These are runs of 6 systems, one row a step. Runs of the same system follow the same rule from any start.
P, trace 1 (11 x 22):
[[  3  -8   9  12   3 -14 -25  15  -4  -7 -29  -6   1  -1 -12  10  -1 -42
  -22 -27  27  13]
 [-15  10  24 -24 -31  22  24   5  10  -6 -19   6  -6  10  -7  26  -4   3
   24   4  26 -13]
 [ 13  -3 -12   1   0   6  13   5  11   6  29   1   1 -13 -12 -20  21  46
   23  31 -14  -2]
 [ 14  -5 -28  17  24 -15 -33   9  -3  -1  -7 -35  12  -5   5 -11  14 -15
  -19  -4 -30   5]
 [-16  29   9  -2  -1   0  -1 -13 -12 -15 -32  -8  -6  13  25  15 -28 -32
   -6 -12   5 -16]
 [  3   7  17   2   0   7  50 -14  -1  15  15  39 -17  -7  10   2  -8  29
    5   9  19   1]
 [ 14 -49  -1  -4  12   0  -6  13   6  16  11   1   5  -7  -9 -10  18  26
  -20   0 -13  33]
 [-13  -7   3 -13 -17   3 -41   9   2 -30 -27 -20  10  17 -15 -21  -7 -30
   -4 -21  -6   5]
 [ -1  40  -6  11 -24   2  20   3  -5 -13   0  15 -16  12 -12  -2   1 -12
   22  -2  26 -34]
 [ 23 -10  -8  13  17 -10  18  10  -5  26  17   2  -1  -4   7  30  23  32
    8  38   7  -8]
 [ -1 -14  16  -8  23  -2 -29  -9  11   0 -21 -34  26 -15  22  -6   0   1
   -4  10 -23  25]]
H, trace 2 (11 x 22):
[[  3   2  15   5 -27   6  26  12 -10  -4 -25  21 -36 -11   1   0  -5 -39
  -12 -16  -1   5]
 [-18 -22  25  -8 -11  26  14  22  -5 -13  10  16 -34  -2  -6  13  11  24
    1  19  14  27]
 [  8  -9   4   8  19   2 -30  23  13  -9 -10 -21  -3 -22 -32 -18  11  30
    9   9   7  23]
 [ 20  14 -21  -1  -6  -7  -1  34  12  -8 -40 -30  -6  -3 -17   1   6 -13
    2  -5 -12 -22]
 [ -1  20  -4  -7  -2   1  36  15  -5 -18 -13   1 -19  21  27   7  -2  14
    4  34  -5 -28]
 [  5   7   9  19  42  -7  16  -5   0   0  -1   3   0  -5  31 -20   4  35
  -17  15   9  20]
 [ 12 -16   4   2  16  -1  -6   7   2   9 -43  -7  11   9   8 -19  -2  -3
  -33 -40  -2  23]
 [  1 -12  11 -19 -36   9   8  13  -7 -15 -27  27  -8  36  -7 -25 -11  -8
   -1 -15   5  -8]
 [  9  -6   7  19 -14  -1   9  14 -10 -11  25  34 -12  11 -11 -26  29  12
   11  23  32   4]
 [ 16  -8   7  28   8   2 -23  19  -5  13 -12 -20  12  -2  -1  16  43   1
    7   8  27  16]
 [  6  18  17  -7 -19  20  -9   2   2   3 -51 -27  10   3   8   1   2  -2
   30  -1  -8  -9]]
N, trace 3:
[[ -9  -1   1  -9  27  -1  -6 -31  17  21  -3 -22  27 -22   8  17 -18  -5
  -20 -32  -7  16]
 [-13 -12  -5 -33 -27   8   6 -23   5   4   5  13  15  15 -10  -4 -25 -16
   -9 -39 -16  -7]
 [ -3 -19 -14  -2 -15 -10   0 -12 -11  -4  55  38   2  19 -16 -12   3  -2
   -2   4  10  -7]
 [  1 -11  -7  22  14 -14 -26  -2   1  10  34  -4  21  -3 -14  25  28  -8
   -2   4  37   7]
 [ -6  11   6 -10 -14  15 -11 -14  17  16  -8 -29  32 -10  -9  34  14 -12
   27 -11  12  -8]
 [ -1  13  -8 -12 -29  19  12 -30   1  16  20  -2   8 -12   4  -4   0  -1
   32   5 -39 -17]
 [  2  -3 -22  19   6  -8 -14 -23 -28  10  42   6 -11 -11  15  -2  -3 -19
   -8  10 -37   2]
 [-17   3   7   9  17 -11 -28 -19 -16  -1   6  -3   0  -8   6  31 -23 -35
  -16 -15  14  10]
 [-21   1  22 -23 -14  11  17 -16  17   5   5  14  -4 -20 -24  27 -25  -7
    5 -24  22   5]
 [ -4 -29 -14 -23 -17   7  15   3  18   7  42   9  -5 -18 -33   8   6  14
    2   0 -19   4]
 [ -3 -11 -32  -1   8 -19 -35   6   6 -15  35 -23  19   2 -18   5  12 -13
   -3  16 -13 -13]]
S, trace 4:
[[ -1   5 -17  23  11 -13 -11  -8 -18 -11   7   6   8  26  23 -23   9 -34
  -35 -24   4   2]
 [ -7   2  23   3  -5   4   5 -19 -18  11  -6  33   7  31   9  15 -11  -2
   -2 -19  47  -2]
 [ 16 -24  25  -4 -20  12  11 -11   8  33   5  22  16 -15 -15  -3  17  16
   21  -3  16  20]
 [  4 -23  -4   8 -25  17 -28  11  -6   5   8 -21   5  -8  -4  -6  40 -21
   10   3 -27  19]
 [-13  28  -2  20 -14   8 -38  -1 -29 -23  -1 -14 -16   8   3   6   0 -29
   22  14  -2 -13]
 [ 10  30   6  19  11  -8  16 -10 -12  15   1  12 -27 -31  -4  28 -22   2
   18  14  13 -14]
 [  5 -23   9 -17  13   2  26   4  11  22  -5 -10 -14 -34   6  39 -11  14
  -10  11 -26  16]
 [-27 -13   4 -31   0  11 -14   4  18 -32  -6 -24  -4 -10  -4 -13 -18   2
   -9   0 -35  16]
 [-10  20 -25   3   6  -8  -6   8   7 -32   9   3 -18   3 -33 -28 -18  -3
  -12 -23   6 -12]
 [ 19  -9 -23  -1  15 -33  19  16   2   8   9  18   2  20 -15  23  -6   8
  -19   0  27 -27]
 [  3 -17  12 -26  12 -17  16  -6  32   4  -1  -8  46  10  16   9  10  14
    0  21  17  -6]]
X, trace 5 (11 x 22):
[[ 35 -19   3   9  -5  -5   9   5  -5  22 -14  12  20  17  18 -32  27  19
    7  15  -7   1]
 [  7  -7   7  17  -9   9 -27   3 -19  -7 -22 -13  11  18  30 -31  29 -22
   -1   3 -16  16]
 [ -7  28  16  21 -19  31 -12  -7 -31  -5 -29   4 -17  17  15 -15   5  -5
   17 -15   8   5]
 [ 21   1  18  19 -14  22  14   6 -25  25 -19  22 -31  -8   0   0   4  23
   20   5   1  11]
 [ 13 -28  20   5  -9  10  -7  27  -7   2 -22  -6 -25 -24   0  -3  14   2
    3  23 -23  32]
 [-17  13   9   0  -6  20 -11  28   3 -37 -29 -25 -31 -11  -7 -15   4  -6
    0   2 -11  15]
 [  2  28 -12   8   9  11  18  27  -5 -16 -22  -3 -41   2 -12  -1 -11  31
    2   1   4 -14]
 [ 26 -10  -1  -1  26 -22  22  28   1   5 -27   3 -18  -1   9   6 -12  28
  -12  29  -6  -3]
 [  2  -9  12 -11  19 -16  14  17  20 -24 -35 -12   6   2  26 -23   0  -5
  -29   9  -5  14]
 [-11  14  -6  -3   8  12  17   9   6 -22 -23   1   0  33  15 -34   3  15
  -26 -31  11   2]
 [ 23 -10  -7   5   6  -4   3   9 -19  10 -17  27   2  44   1 -21  -3  33
   -8 -10  17  -9]]
H, trace 6:
[[-15  30 -30  14  14  11  -6 -14  -9  -7  -1 -26   9  21  30  -6  10 -11
  -19 -25 -14 -10]
 [  1  10   3   1   9   0   3 -26 -29  20  -9  28  -5  24  13  11 -40  12
   -5 -20   8 -12]
 [ 16 -28  27  -3  -5 -22  17 -18   4  18  11  41   9 -19   0 -13 -12 -15
   -9   2   7  17]
 [-17 -29   7  -7 -24  14  -9   6  12 -13  20  -4   8  -4 -10  -4  33 -30
  -13 -15   3  29]
 [-20  11  -9  -3 -19  28 -37   4  -7 -13  10 -13  -2  19 -35   7   6  14
   28 -11  13  -8]
 [ 28  20 -15  16   1 -17  -5  -3  -5  20   6   1  -2 -19 -23  13  -7  10
   34  23   2 -31]
 [ 11   3   0   1   7 -16  21  -5   8  14   0 -19   6 -27  34  29  12 -26
   -2  31 -24  -6]
 [-36  13   8 -12  13  25   3 -22   5 -17   0 -23  -1  -4  36   1 -13   5
  -12  -8 -24  18]
 [ -5   5 -15   1  17   7  -3 -14  -8   5   4  15 -18  -3 -19 -19 -36  23
  -18 -40  -9  11]
 [ 20 -35  -8  -9  -3 -32   3  15  -5   6   6  28  -9   2 -25  11 -19 -18
  -23  -3   3  -7]
 [-17 -16  17 -20 -12 -14   3  12  26 -32  15   1  16   4  -7   8  15 -21
   -1  23  30  -1]]
X, trace 7:
[[ 14 -28  -7 -23 -15   5 -10  -5  -4  30  11  -3  14   4 -16  27  -5  26
   25  16 -23 -12]
 [  5   1   0   3  -6 -22 -22 -14   7 -16  21  -8  11 -29   0 -24  -2 -35
   14  29 -28  -2]
 [-24  35 -18  23   5  13   5 -11  -7  -9  20 -18 -16 -10  12  25  12 -31
  -12 -18   4  -4]
 [-14   0   8 -16  12  15   7 -18 -10  21   6   9 -10   0  -3  47 -33  37
    8  -2   6  -3]
 [ 16 -26  11 -17   5 -24   8 -11  23  11  11  15   8 -41 -22 -14 -24  -1
   -2   3 -17  13]
 [-16 -13 -24  -6 -10  -4   1  15  15 -24  23 -13  -2  -3 -12   3  18 -41
  -31 -19  -9   5]
 [-28  15 -10 -11   5   6 -15  -2  -4 -22  19  -4   4  33 -14  23 -10  18
    7   1  31 -21]
 [ 28  10  -4   5  23 -31   8 -17  16  26  10  10  26 -19 -16   2 -13  22
   17  10  20 -19]
 [ 14 -20 -14  -9  -3 -15  14  -9  16  20   5 -16  30  -9  21  13  21 -34
  -19  -3 -27  -1]
 [-38   3   1 -18 -13  19 -13 -27  -6 -24  22  -6  15  26  22  -6  -6 -10
   -1  -5 -12   1]
 [  2  21  -5  24   8   0  -9 -31 -17  14  29  28  -3  -5 -18 -14 -17  12
    9 -21  21  -2]]
S, trace 8 (11 x 22):
[[ -8   4  18 -12 -18  27  40  -5  25  -3  -5  -1  -3 -20  15 -25  17   7
    4  -4 -17  20]
 [ -7 -10 -21  15   2  26 -20  16 -24 -10  11  -4 -26  18  -3 -21  15  21
  -16 -13 -22  21]
 [ 16  -2   8  13  10 -28 -38  10 -23 -11 -26  10  -4  17 -12  -9 -25 -10
    1   6  19 -10]
 [ 15   9  22  -1 -12 -13  42   9  22   3 -21  13  -1 -20  -1  10   7 -21
    4   6  31  -8]
 [-12 -12   0 -12  -8  35  28  16  10   3   7 -15  -9   4  11  18  34  35
    2  11  -7  13]
 [  2   2  -8   5  15   8 -46   3  -9 -12 -11 -25   6   8  -3 -30  -5  31
   13  10 -22   6]
 [ 25  24 -11  20   4 -26   1   2  -7  -4 -31   5  -8  -6   2 -26 -17 -36
   -9 -12  -6 -18]
 [ -3  -5  11  -7  -8   1  52   9  -6   0  -4  25 -22  15  26  25   1  -5
  -19   9  14  -4]
 [-14 -22  27 -11  16  18  -1   1  13  -5   5   1   5  -3   1  -7   5  53
    3  15  14  33]
 [ 15  -2 -11   7   1   5 -31  13  11  -1 -29 -24  11  -8 -27 -35   9   0
   -2 -31 -11  14]
 [ 12   8 -17   2 -32  -5   6  21 -18 -13 -20   9 -14  32   0  -2   5 -33
    1   0  -6 -34]]
M, trace 9, 11 rows:
[[ 13  22 -14  10   4  22   1  -4 -18  15 -22  -1 -10  16   3 -21  -9  43
   13 -14 -15  -9]
 [ 36 -17   0  10  -3 -19   4   4 -26  16 -23  23 -14   5  15 -22 -14  -8
   -8  12 -29  -3]
 [ -8  -8  30  12  -4  -2   2   8 -15 -21 -19  10 -16   4  31  -9  10 -34
  -18  12  10  24]
 [-24  11  23   8   3  35  -1  10  -4 -12 -15   3 -23   4  -7  -1   7  28
    1 -18  34  27]
 [ 24 -14  -5  -4  -7  12  -2  27   1  13 -22   6 -19  -3 -39 -12  -1  40
   10  -9  -4   4]
 [ 25 -13  -6  -2 -15 -18   1  35   5 -17 -22  -7 -10  -3  -2 -18  14 -20
    1  29 -24 -11]
 [-14  34   3  16  10   2   7  12  -2 -35 -12 -20 -16   2  31  -5  15  -9
   -2  27   5  -5]
 [  1  27   1  13  33  16  16  -4  -7  12 -22  -5 -15   0  15   2 -15  48
   -3 -10   8   5]
 [ 28 -25   6 -14   4  -7  19   5   0  20 -34  17  -4   1   6 -21 -21  21
  -17 -12 -25  11]
 [ -2 -21  12  -7 -20  -5   9  17  -1 -31 -10  18  -9  19  14 -39  10 -27
  -23   3  -7  13]
 [-18  14   2  20   5  11  -7  20 -12 -32   3   7 -19  28  -2 -11  20  10
   -6  -1  44   7]]
N, trace 10 (11 x 22):
[[ 11  -4   3  19   0 -16  15 -16  -6  21  21  31  19  12   7   6  17 -18
  -10 -12  43  -1]
 [ -8 -23  23  -4 -14  25  -3 -10   2  24   9  -2  25   5   8  25  32   6
   10  -4  20  22]
 [ -3  -6   8  -3 -28  25 -35 -17  -1   8   7 -11  20  -7 -17 -21  13   3
   36  -7 -19  10]
 [ 13  13 -22  24 -28   3 -20  -6 -26   7  16   3 -15  -9 -11  -7   9 -36
   17  -3 -25 -15]
 [ -6  10   5  18  -3  -4  -7  -6 -31   3  13   4 -25 -11  15  45  -3 -31
    8  26   1  -8]
 [-20   9  29  -5  15   8   2 -18  11   0   6 -10 -12 -47   0  28 -21   0
    7   8   3  23]
 [-12  -8 -10 -22  -3  13   7   0  21  -1   4 -14 -18 -36 -28   6 -22   0
  -12 -28 -33  14]
 [-10 -15 -30 -24  -6 -15  -6  11   1 -21  21   2 -13  13 -23   5 -25  -8
  -15   2 -23 -21]
 [ -4  11 -15   1  25 -37   4  -1  15 -21  31   6  10   3 -11   6  -8  -4
   -9  19  33 -22]
 [ -3  10 -10  -4  26  -5  26  -7  31  15   9 -17  29  -7   3  29  14  15
  -13 -13  29  -5]
 [  0 -11  -8 -31  -2  11   8 -21  19  21  -1 -15  41  17  11   3  -1  24
    4 -13 -21  -7]]
P, trace 11:
[[-23   5  -1 -24 -10  13  10  -9  28 -22   3 -26   3 -25   7 -14  -3 -18
   -6  -6 -38  10]
 [-19  23 -37   6   9  10  10  -3 -10 -17  27   3 -27  14  -7  -4 -11   8
  -19 -23  -8 -13]
 [ 16 -12  -9   3  32 -35  -6   4  -9  11   7  19  -4   6 -15  23 -31  14
  -16   6  22 -11]
 [  4 -22  28 -25   4 -26  13  -4  36  -1 -12   1  33 -16   0   5  -5 -17
   -9   7  21   7]
 [-23   1  -5 -23 -22  26  21  -7  26 -14  15  -8  23  18   3 -18  26   7
   -1 -17   1   0]
 [  5   6 -37  10   3   1 -26  -8 -21   4  26   3  11  36 -11 -14   3  24
    8  -8  -5 -21]
 [ 29   0  -3  20  10 -38 -26 -14 -17  19  -6   6  21   0   3   9 -10 -31
    4   9   8 -16]
 [ -9   0  30  -4 -18   7  22 -20   5  11  -2   1  13 -12  30  26  15 -34
    4   6  11  10]
 [-24  -3   7  -6 -13  45   4 -21  -6  10  29   2  -7  -2   3   0  13  32
   13 -11 -13  23]
 [ 13 -10 -23  11   1   1 -39  -4 -18  13  13   1 -11 -12 -34 -16 -15   6
    1 -21 -29   7]
 [  7  -2  -2   2 -15 -23 -11  10  -8  -8 -10   1 -16 -17 -15  23 -13 -57
   -6   1  -2 -13]]
M, trace 12, 11 rows:
[[ 18 -21 -14  -3  -1   0  -6  10 -11  21 -28 -18  24  33  24  18  20  -2
  -13  -7 -14  -8]
 [ -6  13  25  -6 -21   7 -13 -25 -10 -15 -15   8  18  21  24 -34  -9  -8
   26  14  -3  -7]
 [ 10  17  -4  42  -3  11  11 -12 -24  17  22  27 -23  -9   3 -18  18  -4
    0 -16  13  13]
 [  7 -35   7   4  -2  12 -26  16 -30  22 -19  -3 -14  12  -1  39   2   2
   -8  -4  -4  17]
 [ -4  -3  39 -14 -22   4 -20   1  10 -20 -25  -3   2 -20 -15 -17 -13 -11
   28  16   2  12]
 [ -1  22 -13  21 -13  18  25  15   7  -8  15  -3 -36 -33 -19  -6  25  -9
    2  -7  -4   5]
 [ -3 -11 -20  -7  18   6 -10  25 -12  -1  -5 -25 -23   5  -3  40  -8  26
   -7  17 -22  -5]
 [  7  10  17 -14  23 -27  -5  -6  22 -17 -27 -12  11 -24   2 -21 -35   4
    6  20  -8  -3]
 [  0  19 -12   4   5  -1  53   0  21  -3  -1   4 -12 -15  14 -13   8 -15
  -31 -25  -2   0]
 [-17 -22 -11 -22  10  12   9   9 -11  -8   8   5  -6  41  15  15  -7  34
  -25  -1  -3   1]
 [ 13  -9  12  -2  18 -28 -23  -6  11 -12  -6  15  29  12 -12 -44 -15  16
    2   4  23   3]]

Which system made each run below?
trace 13:
[[ 17  13   9   4   2 -11  30   6   3 -13 -14  12 -15  -9  20 -38  -5  13
    8  35 -17  -8]
 [  1  -2  -4  25  23   2  14  18  -8  -8  -6  -4 -19   0  27 -13  27  -3
  -37  -5   0  26]]
 -> H
trace 14, 2 rows:
[[  3   7 -14  -1   6  13   1 -26  -5  16   9  -8  -7 -25   8 -21 -18  13
    0 -13 -56   9]
 [ -4 -16 -11   1   6 -15 -12  -8 -22 -11   8  14 -21   3   7 -12 -28 -31
  -35 -13 -29   8]]
 -> S
trace 15:
[[-16   6   5 -19   5 -11   4 -12  14 -21   4   1 -21 -30 -14  -3 -47 -17
   -9  -3 -20   1]
 [-12   0 -18  -4   9 -11  33  10  13 -13  31  17 -26 -10 -19  13  -8  -5
  -31 -13  14  -3]]
 -> X
trace 16, 2 rows:
[[ 13  14   9  20  18 -13  -6 -12  -6  17  -4  17  21  17  -3   5   0  19
   12  -3  54 -10]
 [ 31 -18  10  -5 -11  -3  15  -7  14  41 -19  -3  35  -7   8   8  20  -4
    8  -6  -3   2]]
 -> X
trace 17:
[[-12  -6  13 -21 -23  12  27  -6  11  -1  -2  -8 -12 -29  15  19  -2 -34
   -3   4 -34   8]
 [-39   2  -3  -7  10  18  -3  -9   0 -27  38  -5 -24 -12  -1   0 -12  14
  -10   5 -15  19]]
 -> M
trace 18, 2 rows:
[[-11   7  15  -3 -15   9   7  -9  12 -17  -4 -22  15 -11  35 -16  28 -31
    4  17 -18  12]
 [-28  33 -16  18   7  34  -7 -16 -20  -8  15  -8 -21   8   6  -7  -1  18
   -2 -26  -6   7]]
 -> M
trace 19, 2 rows:
[[ 18  16 -28  -4  28 -25  20  -6  16   4  12 -11   1 -19   2 -10 -19  20
   -2  18 -29 -23]
 [ -4  -5 -17 -11  32 -20  20  -8  11  -5  -2 -10   9   8  33  -1 -15  -6
  -43  -8 -22  -1]]
 -> S
trace 20, 2 rows:
[[-29  16   9  -8 -14  34  22 -13 -14  -2  14  20 -22  18   3  23 -11  24
    9  -8  19  -2]
 [ 21 -26   1   3  16  -6 -15  -5   0  27  17  12   1 -23 -28  -9 -10  41
   11   8  -8  17]]
 -> S
trace 21 (2 x 22):
[[-12 -20  11  -9  18   0 -17 -10  -4  -5 -10 -20   0 -12  32   3 -12 -12
  -22   7 -40  27]
 [-26  17   2  -7   1   9  -8  -7   3 -31  -9   3 -18  -3 -14 -26 -32 -11
  -17 -36  -1   9]]
 -> H
trace 22 (2 x 22):
[[ 18 -19  12   1   0 -27  10   9   6 -17   9  29  -7 -10  -4 -47  -6   1
   -5  27  -6   8]
 [ -3  -7  -6  15   4   1   1  30  10 -19  -9 -13   2  11   0  -7  42 -19
  -29 -16  26  17]]
 -> P
trace 23:
[[  9  -9  24  -2 -29  12  27 -10 -14  13  12  43 -20  -6  -1 -11  -5  14
   23  17   0   5]
 [ 11 -33  -4  18   0   3 -17  21  -3   2  20  -4 -12 -20 -15 -12  36   2
   -8  11 -10  33]]
 -> P
trace 24 (2 x 22):
[[  4  21  -8  18  -3  -4  29   2   8 -11 -14   0 -10 -11  20 -29  15 -39
  -27 -24  -7   4]
 [-15  -8  -1  -2   0  23  13  14 -27  -1  -4  13 -27  41  14  28   1  24
  -16  -4  15   1]]
 -> P
trace 25, 2 rows:
[[ 27 -16   4   1  -8 -25 -20 -15 -26  14  -4  24   2   4   2 -13 -31  -9
   12  20 -25 -13]
 [ -1   2  20  20 -12 -10  11  -3  -2 -11   8  12  -8 -20  18  -4  22 -54
  -11   7  14  16]]
 -> X
trace 26, 2 rows:
[[-10   8  -8 -22 -35  12   3  -9   5 -16   4  -7  25  33  11 -20  11  -6
   23   8 -15 -26]
 [ 11  22 -26  37   9  -7 -10 -17 -23   6  35   9   5  12  13 -18  20   5
   12  14   3 -16]]
 -> P
trace 27:
[[  6  -6   0 -13  -6 -32  -6 -23   3   6  11   0  26  -7  10  22 -17 -46
    1  15 -12 -22]
 [-29  14   7  -5  -7   6  22 -33  14  -7  40   5  14 -11  17   8   8 -23
   -3  -4  10   4]]
 -> X
trace 28, 2 rows:
[[-19  -6   1 -21 -25  27 -11   0 -14 -13 -13 -11 -26  -2   2   4 -21 -13
    2  -7 -49   5]
 [ -6   7  -5   6   3 -15 -12  -1 -15 -26  21  22 -36  -9 -20 -19 -35  -4
    0  13  -6  -6]]
 -> N
trace 29, 2 rows:
[[  5  27 -21  26  -6  14  28  -3 -13  -3  16  14 -27   0  12 -34  18   4
   -7 -10 -15  -2]
 [ 10 -23   2  16  26  -9 -13   7 -37  13  -5  15 -14  23  20  15  -9  17
  -23   8   5  13]]
 -> S
trace 30:
[[  7  12  -5  36  -3  -4  12  -5 -17   8  21  10   1  10  26   6  40 -24
   -4  11  21  -4]
 [ -9  -2  29   8   4  25 -19 -19 -17  23 -18  -9  14   6  24  28   7   9
   11  -8  16  21]]
 -> H
trace 31 (2 x 22):
[[ -3  -8   4 -17   1  22 -11 -22  12  29 -17 -22  35  -1   3  10  -1  13
    2 -36 -13  13]
 [ -1  -6  -9 -17 -39   7  -2 -20  -7   0  16  19   4   8 -14 -28 -17 -17
   13 -15 -34 -13]]
 -> M
trace 32, 2 rows:
[[ -3  -1   3  10 -11  -8 -18 -12 -34 -11   4  38 -14  28  -2 -19 -23 -25
   -9 -16  12  -5]
 [  7  -9  25  17 -10  -4  12   5  -7  11   6  32  -6   0 -10  14  18 -10
    4  -1  55   9]]
 -> X
trace 33, 2 rows:
[[  0 -13 -12  -7 -12   0 -25   4   7 -11  18  -4  36  36 -13 -23  28  13
   15   8  13 -11]
 [ 21  26 -17  31   2 -15 -16 -13  -5   9   6  -6  30   9   8 -17  27 -16
   17   2  16 -21]]
 -> S
trace 34, 2 rows:
[[  4   2 -32  11   6  18  20  17 -17  16  -5  -7 -16  27  13  22  20  16
  -25 -23  -6  -6]
 [  6 -16  21 -17   6 -10 -21 -11 -14  -1 -18  12  18  30  18 -12 -26  26
   13  26  -3  -5]]
 -> S
trace 35, 2 rows:
[[  8  31   2  40   1  -1  -3  -5 -20  -7  -1   8 -30 -26   7 -29   4 -24
    4   2  -5   9]
 [ -5  -3   8  11   2  23  14  17 -22  15 -20  -2 -38  -3  12  46   5   2
  -12  -7   5  15]]
 -> X
trace 36 (2 x 22):
[[  0 -14   4 -12  -2  -4  11 -32  -2  20  13  35  14   9  -5 -13 -28   3
  -17 -38   6   8]
 [  4 -44   1  -7 -19  -6  -3  -1  -4  10  28  30  14  16 -16  -1  15 -14
  -16 -15  16  14]]
 -> N
